(in the rows, 128 means zero)
One turn moves every row onto another: examples first, then more rows asked:
Mave: [142 115 139 116 149  84 137 160 146 119 181 148 145 111]
fozo: [146 129 119 110 110  96 111 101 125 103 152 131 100 117]
zapuf: [119 141 121 114 141 150 141 117  98 153 127 129 114  93]
dife: [129 121 145 146 179 136 156 158 145 122 136 113 136 108]
turu: [111 123 125 125  94 132  97 133 111 145 135 124 143 112]
mopu: [114 125 116 129  99 125 112 104 102 137 136 132 126 105]
seta: [138 139 143 127 135 176 103 149 139 130 152 134 129  88]
Sovo: [130 120 141 146 183 130 166 144 141 120 137 117 127 103]
nidup: [136 118 134 110 101 173 138 122 139 131 151 144 130 145]
rimev: [120 135 144 144 174 132  96 107 130 113 165 133 121 136]
mazo: [158 130 129 113 153 173 135 152 150  99 141 144 118  97]
navil: [132 120 128 109 100 167 147 114 129 138 145 141 125 146]
Nufi: [139 142 129 130 141 165 129 109 123 120 149 143 106  79]
Pupib: [115 135 149 139 173 135  89 130 130 127 159 123 133 145]
fera: [107 134 139 132 173 123 103 121 113 140 148 118 129 148]
Rorir: [113 136 136 137 178 122 111 100 115 126 153 128 117 140]
Zovis: [152 139 141 133 118 108 136 149 143  92 133 178 139 107]
lilo: [151 128 133 115 105 112  86 133 146  97 163 129 118 122]
vene: [134 124 132 105 103 107 112 149 138 126 159 119 114 164]
meb: [136 113 135 109 150  78 140 165 134 130 172 142 147 119]
rosat: [137 126 131 100 104 105  87 154 131 127 144 111 131 138]
koz: [140 124 124 111 107 101 126 116 135 108 167 134  96 151]
naber: [137 123 133 139 191 115 132 146 139 130 120 163 127 123]
Guk: [137 123 139 141 191 120 126 151 145 129 122 162 129 123]
Kego: [131 118 132 107 101 170 141 123 134 140 144 139 129 150]
Tos: [136 114 129 107 152  74 151 149 130 128 169 145 140 114]
bolu: [125 125 132 138  94 144  84 131 128 123 149 132 140 105]
ledi: [149 131 115 107 157 156 162 126 125 108 129 143 106  96]
pigu: [118 139 134 113 136 163 114 159 114 160 128 118 135 102]
levil: [142 115 132 115 151  78 146 145 138 115 179 153 135 107]
med: [144 128 129  98 152 167 133 178 135 128 122 126 135 112]
siga: [147 123 133 114 102 112 111 137 150 106 172 130 105 154]
Roron: [136 130 113  93 157 152 158 151 114 138 112 127 122 112]
suzor: [132 121 146 146 180 137 158 149 146 116 142 118 132 105]
sot: [139 122 136 141 191 118 130 146 145 126 122 164 126 121]
tur: [129 125 121 104 107  97 129 129 125 128 155 123 103 160]
vimo: [142 139 129 124 121  92 155 132 122 107 119 174 132 112]
suvez: [143 138 145 124 114 110 126 175 141 113 124 165 154 122]
depi: [128 123 141 142 181 132 164 150 139 127 132 112 132 109]
razo: [127 126 123 138  97 136 102 104 121 114 150 141 125  96]
rike: [129 127 116  96 110  88 115 123 109 133 135 115 115 132]
divu: [134 139 133 114 117  95 145 160 119 127 110 163 149 125]
Fakap: [136 118 131 111 101 171 144 113 137 129 151 146 123 142]
dad: [135 122 135 138 192 116 128 152 141 132 117 162 130 125]

seta moves to Nufi
vene moves to siga
mazo moves to ledi
And these:
Rorir moves to fera
fozo moves to rike
Zovis moves to vimo
meb moves to Mave
dad moves to Guk
Fakap moves to navil
suzor moves to Sovo
mopu moves to turu

One turn moves every row onto another: examples first, then more rows asked:
reb: [121 124 167  98 122 132 120 138 125 140 125 152 161 114 120 111 144 111
  90 114 137 103  93 110 126 138 108 137 125 141  77 131 142 106  87  93
 132 123 155]
gegus: [118 118 148 172 132 152 157 131 136 110 135 117 160 157  89 116 155 127
 125 110 144 129 152 125 101 168 148 172 110 148 132 127 140  98 131 165
 187 119 133]
dimol: [ 98 117 148 135 126 125 118 172 142 122 133 167 141 126 157 118 141 108
  99 129 149 140 124 103 126 203 105 149 114 144 120 146 182 115  84 123
 175 150 128]
vavi: [112 110 140 122 126 100 126 106 142 110 140 163 169 131 133  94 161 101
 139 138  71 102 146 119 122 110 104 126 103 130 132 139 142 124 124 114
 141 141 120]
rafor: [ 99 120 119 111 131 132 131  98  68  95 133 117 140 139 124 152 110 112
 111  87 119 129 142 133 130 171 124 169 119 121 151 120 143 165  97 156
 169 120 130]
zupef: [142  70 139 132 120  91 142 123 109 111 158 186 133 121 101 107 135 140
 117 111 102 110 164 153 134 149 116 160 124 150 129 124 137  86 113 155
 139 157 128]
fek: [ 96 104 152 128 116 106 133 125 128 108 135 165 156 125 133  86 165 105
 117 121  80  90 149 118 112 113  89 108 101 122 127 137 136 112 114 115
 143 144 120]
nused: [ 97 123 153 118 139 115 119 168 131 101 117 162 142 127 168 121 131 111
 106 129 160 139 115 108 134 193 108 146 121 138 121 137 181 126  78 125
 169 157 130]
Zumuz: [131 168 157 107 135 112 162 108 137  87 137 175 164  96 145 126 119 136
 126 138 124 121 146 149 114 164 125 133 139 106 106  94 184 116 101 118
 158 140 143]
ruba: [113 122 145 105 140 119 120 170 130 111 125 187 146 130 153 117 131 110
 102 133 148 132 125 110 129 202 104 142 141 133 127 137 174 127  73 121
 176 155 126]
bigu: [129 124 145 171 123 158 148 127 119 106 125 124 160 164  99 118 145 136
 123 113 125 112 148 128 105 167 154 156 114 129 135 123 147  91 134 167
 174 103 142]
Simu: [105 142 118  92 166 125 165 154 109  92 144 140 155  95 106 145 149 120
 113 124 137 124 164 141 100 138 150 159 108 128 143 158 121  93 135 120
 160 102 154]
vafi: [154 142 117 121 141 115 117 132 107 162 136 167 140 113 130 138  88 121
 159 134 126 119 130 142 123 162 100 167 134 115 132 122 166 128  93 130
 185 121 147]
Bamep: [115 142 182 110 132 123 133 166 131  83 142 140 159 119 128 111 138  96
 109 119 141 111 135 162 110 185  95 142 109 125 110 107 139  78  90 157
 130 160 152]
pefit: [112 111 129 102 125 108 146 128 134  97 163 128 135 100  96 110 161 133
 143 114 153 125 148 119  82  99 111 150 128 147 103 140 116 117 113 148
 171 181 139]
led: [149 141 128 137 148 117 121 123 119 159 122 146 148 128 133 135  86 124
 159 133  99 120 125 139 120 160 114 173 142 120 136 117 165 127 104 140
 184 120 139]
Zope: [116 109 126 106 111 129 133 105  75  93 134 120 137 138 129 144 104 119
 109  85 123 131 138 127 117 174 127 151 115 127 152 120 129 165  87 167
 171 137 138]
tigam: [105  97 146 137 113 101 125 123 147 100 127 161 158 136 139  91 167 112
 134 144  87  97 131 114 133 124 107 117  86 124 125 137 147 116 118 114
 150 136 124]
Gel: [101 113 125  98 128 140 148 105  66  96 126 122 148 136 117 159 113 118
 105  91 119 124 137 125 123 166 138 162 123 138 150 122 126 158  95 155
 177 123 126]
mig: [122 119 137 157 126 167 162 117 117 109 136 116 158 141  88 124 144 126
 116 118 142 127 159 138  94 172 155 166 114 141 128 121 167 102 139 167
 173 104 151]
Giku: [101 134 105 116 159 122 164 147 111 102 153 143 143  90 104 152 159 125
 120 135 127 123 173 149 105 140 155 156 108 131 140 152 119  94 142 120
 161 114 132]
zoze: [113 107 136  95 116 114 142 128 132  95 166 114 144 101 110 107 158 124
 140 117 156 114 148 112  83 101 113 139 122 147 101 131 129 137 110 144
 174 181 142]
Tenil: [104 137 111  99 159 122 156 154 120 110 151 149 157  98 105 152 157 116
 136 138 124 116 172 152 106 131 146 161  91 122 143 153 117 103 133 112
 163 117 138]
Feg: [ 87 127 167 106 118 116 145 110 102 130 165 190 158 123 119 121 164 133
 112  77 146 104 127 157 115 136 106 140 114 122 127 124 132  97  94 158
 131 120 155]
Kopob: [122 107 133 101 123 115 142 119 141  98 173 135 139 112 108 119 153 130
 138 114 135 129 159 115  76  98 104 147 122 141 107 137 122 110 134 140
 161 182 155]
gafaf: [145 146 131 127 140 116 114 109 115 151 135 153 156 127 137 122  88 126
 162 116 125 124 133 141 130 173 109 169 144 131 136 127 171 135  76 140
 185 126 159]
Doka: [ 93 138  96 131 149 130 117 134 100 144 137 132 137 107  95 120 143 104
  82 115 124 109 194 141 112 165 129 164 135 135 121 115 175 100 115 120
 134 137 150]
saf: [104 109 102 114 145  84 153 100 116 131 153 137 110 130  95 127 120 130
 103 125 163 130 141 143  82 160 126 128 121 157 115 134 155  94 101 142
 140 164 125]
sas: [102 103 155 130 113 101 125 119 142 102 129 170 157 126 134  90 172 108
 129 139  86  99 140 128 125 113 106 128  91 122 131 143 129 118 114 123
 140 155 120]
nena: [111 126 170  94 127 144 121 140 110 143 123 157 161 107 128 104 145 110
 104 117 142  96 100 120 140 118 118 135 126 135  78 127 147 121  94 108
 131 124 156]
Gim: [104 112 157  85 126 158 124 132 108 137 133 149 157 119 116 113 141 104
  98  99 135 102 107 111 140 125 111 128 121 151  69 136 145 126  95 103
 139 126 147]
kos: [ 92 144 137 141 146 158 127  75 139  99 133 155 126 173 106  99 120 117
  92 104 123 131 167 133 123 168 118 169 111 113 110 133 164 115 113 117
 155 147 156]
biv: [148 142 136 134 149 120 116 122 115 144 129 157 144 124 135 131  86 129
 162 130 120 122 130 137 133 159 108 182 142 116 130 117 183 133  96 131
 184 128 141]
liv: [112 118 157  89 136 152 116 147 110 142 133 161 149 108 125 115 135 116
 102 114 136 101  95 112 142 122 116 147 127 133  82 134 146 126 102  99
 144 112 168]
vom: [ 99 137  94 109 153 109 175 159 119  91 157 145 138 106  98 140 143 115
 131 121 136 129 175 137 102 139 147 152  95 132 139 146 125  92 141 125
 155 112 141]
sur: [105 127 116  98 123 141 125 104  81  93 132 123 149 153 116 146  99 112
 107  92 112 117 145 134 129 181 136 163 104 122 146 118 146 146  94 173
 171 125 127]
Sovum: [114 117 129  99 127 109 152 137 151  83 157 123 145 116 106 107 156 123
 148 113 148 126 158 110  68 112 110 156 136 141 107 144 137 119 112 147
 173 186 139]
fofat: [ 88 118 140 122 131 118 121 166 130 108 121 153 130 135 170 120 132 105
 108 123 155 138 121 100 120 195  97 153 136 132 131 141 170 128  79 134
 180 155 133]
Mufu: [117 120 138 171 132 162 150 123 125 111 136 104 146 159  89 124 147 127
 122 111 136 124 149 134 102 173 150 168 118 132 122 120 148 102 136 165
 175 116 134]
sukip: [108 158 128 114 147 111 121 106  91  57 135 148 152 123  94 101 111 117
 129  99 121 137 141 115 146 154 100 143 129 152 126  91 164 132  95 121
 158 146 167]

Mufu moves to rafor
zoze moves to Tenil
And these:
Zope moves to vafi
Kopob moves to vom
sukip moves to Zumuz

